The rows of D fall into a few groups, which share some directions, and each row is roughly a mix of its group's hidden directions.
D:
0: -3.433 -1.018  0.542 -1.065  2.543 -2.267 -1.465  4.362  1.013 -1.799
1:  0.934 -0.651  0.737 -2.561 -2.844  4.822 -2.177 -0.524 -0.906  2.389
2: -4.940 -0.107  2.088 -2.758 -1.125  2.479 -0.768  0.605  2.548 -0.227
3:  0.627  0.130 -4.971 -0.700 -4.404 -0.796  1.986  0.961 -0.867 -0.172
4:  3.464 -1.625  0.858 -1.083  2.981 -2.631 -1.115  1.270 -2.042 -3.450
5: -1.991  2.562 -2.190 -2.721  0.479  3.703 -2.056 -2.529 -0.200  1.990
6:  2.508 -1.630  0.009  1.679  2.237 -4.701 -0.624  1.188 -3.039 -1.176
7: -5.290 -2.318  2.865  0.865  0.195  1.588  1.371 -0.419  1.671 -1.253
8:  5.012  2.340 -0.902 -0.927 -1.460  1.549 -0.156 -2.724 -2.029  1.710
9: -0.024 -1.706 -0.180 -2.596  3.159 -1.103 -2.118  0.662 -5.025 -0.482
10:  4.328 -1.228 -2.940  3.114  1.143 -2.294  0.365 -0.587 -0.844 -2.226
11: -1.280 -2.053  0.567  1.722  4.037 -3.363  0.198  2.744 -1.219 -2.342
12: -1.198  0.766 -1.981 -2.608 -0.010 -1.707 -2.918  4.468  2.580 -0.696
13:  0.318 -0.439 -1.007 -0.740 -1.483  1.512  1.971  4.009 -1.347 -4.814
14: -0.816  0.804 -0.288 -3.443 -2.424  5.197  0.120  0.756  0.605  2.051
15:  0.599  0.265  0.961  2.378  2.722 -0.954 -2.564 -4.450 -0.563  3.043
16: -1.404  1.249  0.158 -4.666 -1.770  4.494  0.298 -0.110 -1.032 -1.213
17: -4.859 -2.170  1.227  3.307  0.026 -1.003  2.778 -1.057  0.296  0.772
18: -0.674 -0.477  4.897 -0.333  2.880  0.166 -2.523 -1.555  1.853  2.445
19: -1.565  0.936 -1.044 -0.490 -4.424  2.492  0.739 -3.207  2.199  2.276
20: -0.655 -0.886  2.404  1.102  2.302 -3.864  1.137  2.564  1.272 -3.656
21:  1.693  0.034 -1.807  4.180 -1.513 -1.897  2.605 -2.077 -1.174  3.053
22: -3.398 -0.628 -0.235  0.548  0.051 -2.357 -0.633  4.977  2.689  1.015
23:  3.652 -0.854  1.187 -0.789 -0.380 -0.455  2.115  1.279  0.318 -5.351
24: -1.267 -0.428 -0.055 -1.072 -0.936 -3.148  2.884  4.026  2.141 -2.906
25: -0.750  3.482  0.119 -2.675  0.050  0.889 -4.591 -0.480  0.676  2.979
26: -2.367 -1.495 -2.807  3.748 -2.477 -1.482  2.048 -1.824  2.294  0.638
27: -5.395 -1.150 -1.172  1.731 -2.078 -1.103  1.338 -0.136  2.813  1.108
28: -3.719 -1.498 -2.052  2.369 -0.259  2.555  2.863 -2.187  0.717  2.302
29:  4.300  1.124  0.905 -1.885 -0.925 -0.876  0.458  1.294 -0.363 -4.849
30: -5.740 -1.897  0.551  1.115 -0.751  0.474  1.809 -2.616  1.249 -0.855
31: -3.709 -0.022  1.428 -3.189 -1.353  4.343 -0.412  0.317  1.112  1.769
32:  3.496 -0.212  0.485  0.628  0.096 -4.362 -0.049  1.945 -3.039 -2.516
33: -3.620  0.031 -1.145  3.060 -1.321  1.075  1.223 -1.451  1.880  4.180
34:  3.299 -0.338 -1.913 -0.972  4.016 -1.162 -1.314 -1.402 -2.249 -3.075
35:  3.211  2.429  0.065 -4.320 -0.920  2.794 -2.712  0.460  0.346 -0.261
36: -3.520  2.357 -1.694 -0.043 -1.748  1.650 -1.110 -1.457 -0.427  4.600
37:  0.075  1.055 -0.655 -1.587 -1.132  4.989 -1.395 -2.279 -0.725  3.658
38: -1.743  1.528 -1.087  2.109  3.009 -4.664  2.081 -0.951  2.043  0.260
39:  5.063  1.785 -2.667 -0.670  0.914 -2.358 -1.664  1.685 -1.651  0.414
40:  0.090  1.862 -5.327  1.810 -0.588 -1.528  1.562 -2.635 -0.908  1.807
41: -2.038  1.935 -0.157 -2.932 -0.603  3.836  0.606 -0.588  2.152  3.787
42: -3.044  0.989  1.680 -2.993  1.329 -0.914 -1.879  4.665  0.647  0.975
43:  2.214  2.678  1.396 -3.697  1.882 -0.271 -2.088  2.506 -2.672  1.486
44:  2.983  3.127  1.517 -3.648 -0.708 -0.713 -3.290  1.497 -0.179 -1.702
45:  0.462 -1.324  2.631 -3.253 -2.402  4.457 -1.717  1.759 -0.118  0.349
46: -3.638  0.882  1.102 -3.321 -0.952  3.406 -1.953  0.169  0.367  2.924
47: -3.547 -1.629  0.674  2.283  2.394 -3.629  0.887  3.253 -0.165  0.289
48:  0.125 -0.157 -3.571  0.458 -2.318 -3.474  2.854  2.366 -0.130 -2.661
49:  0.504 -1.321 -1.212  4.760  1.097 -3.954  2.012  1.259 -0.958  1.331
50: -2.626 -1.926  0.940 -3.616  0.726  4.953  0.821 -0.237  0.398 -0.880
51:  4.709  2.416 -0.130 -2.018  0.390 -0.527 -1.205 -0.125  0.460 -4.133
52: -0.579  1.231 -2.448 -2.499 -2.601  4.961  1.659  1.651 -0.566 -0.145
53:  3.779  0.430  2.294 -2.599 -0.197 -1.390 -0.980  2.345 -0.501 -4.015
54: -0.290  0.668 -0.305 -2.918 -2.361  5.022 -0.817 -0.658  0.139  3.199
55:  4.310 -0.725  0.272 -0.191  1.360 -2.645  0.369  0.985 -1.655 -4.403
56:  0.553 -4.177 -0.578  0.058  4.697  0.780  1.226 -1.111 -0.564 -2.732
57:  2.352  2.073 -0.840 -1.719 -3.317  3.085 -0.070 -3.807  0.020  1.666
58:  0.187 -1.537  2.009  1.686  1.681 -4.709  0.443  1.949  0.513 -3.571
59:  0.220  1.202 -0.984  4.053  0.962 -3.171 -1.913 -1.017  2.119  3.497
60: -1.139 -1.483 -0.714  3.914 -3.077  1.013  2.717 -3.022  1.952  1.067
61:  3.235  0.670 -0.506  3.544 -1.282 -1.616  2.653 -0.499  3.112 -2.515
62: -4.713 -0.382 -0.138  0.163 -0.281  1.170 -1.109 -0.345 -0.686  5.062
63:  1.118 -1.969  2.959  2.495  2.217 -4.519 -1.988 -0.803 -0.093 -1.110
64:  4.745 -0.220  2.932  2.601  1.230  1.076  1.592  0.159 -2.516  1.342
65:  0.973  0.628 -1.495 -0.122 -1.148  2.955 -2.091 -3.706 -1.444  4.178
66: -1.135  2.213 -0.988  2.774 -0.104 -1.863 -2.455 -1.137  1.759  4.747
67: -4.576  1.353  0.809 -3.469 -1.689  1.108 -1.324  1.509  2.149  1.761
68:  0.320 -1.265  1.535  2.452  2.074 -5.692 -0.069  0.236  0.590 -2.027
69: -1.288 -2.337 -0.477  3.017  3.039 -3.866  0.633  2.641 -0.384 -1.768
70:  1.842 -1.394 -1.439  2.858 -0.100 -3.941  0.372  0.784 -2.223 -3.804
71:  0.824 -0.723  1.164  3.598  3.210 -4.368 -1.166 -1.891 -0.660 -1.017
72: -0.360 -2.291  3.199 -2.285 -1.783  2.263  2.518  2.428  0.989 -2.991
73: -0.172 -0.487  0.588  2.497  2.495 -4.630  1.296  1.319  0.273 -3.644
74:  4.232  3.668 -0.270 -1.083  0.649 -1.190 -3.034 -0.651  2.059 -1.723
75: -0.127 -3.141  0.650  1.917 -1.808 -0.428  4.919  1.379 -1.225 -2.502
76:  0.471 -1.561  1.054  1.915  1.003 -5.473  0.547  1.582  0.400 -3.150
77:  1.691  3.175 -0.372 -4.538 -0.215  0.186 -2.821  2.431 -0.566  1.830
78:  0.092 -0.853 -3.301  1.157 -3.687  1.409  0.179 -2.833  3.575 -1.379
79: -2.166 -0.587 -0.993 -0.530  2.978 -4.001 -1.391  4.049 -0.199 -1.318

Here is one row of each group, with its name. Which group are the others in?
-0.045  1.427 -0.629 -0.834 -4.369  3.063  0.527 -3.227  1.662  2.497
G
 3.471  2.232 -0.614 -0.601  2.989 -2.450 -4.195 -0.761  0.468 -0.441
Y
-0.472  1.638 -2.917 -1.603 -2.237  2.939  0.138 -2.205  0.229  4.328
S

 0.439 -0.673  3.824  2.049  3.869 -1.228 -2.829 -2.547 -0.050  0.923
S
 0.041 -1.715  2.967 -3.398 -2.505  2.655 -0.616  3.504  0.729 -1.216
S
-3.657 -0.316 -1.394  1.590  1.681  0.829 -1.408 -1.930  0.739  4.856
Y
-2.808 -1.130  0.330  2.056  2.148 -1.165 -2.435 -0.409  1.297  4.903
Y
 0.072  0.103 -2.509  5.079 -1.202 -2.718  2.606 -1.159 -0.803  1.253
Y
 0.577 -0.201  1.282  2.906  3.011 -3.073 -2.109 -3.733 -0.169  1.974
S
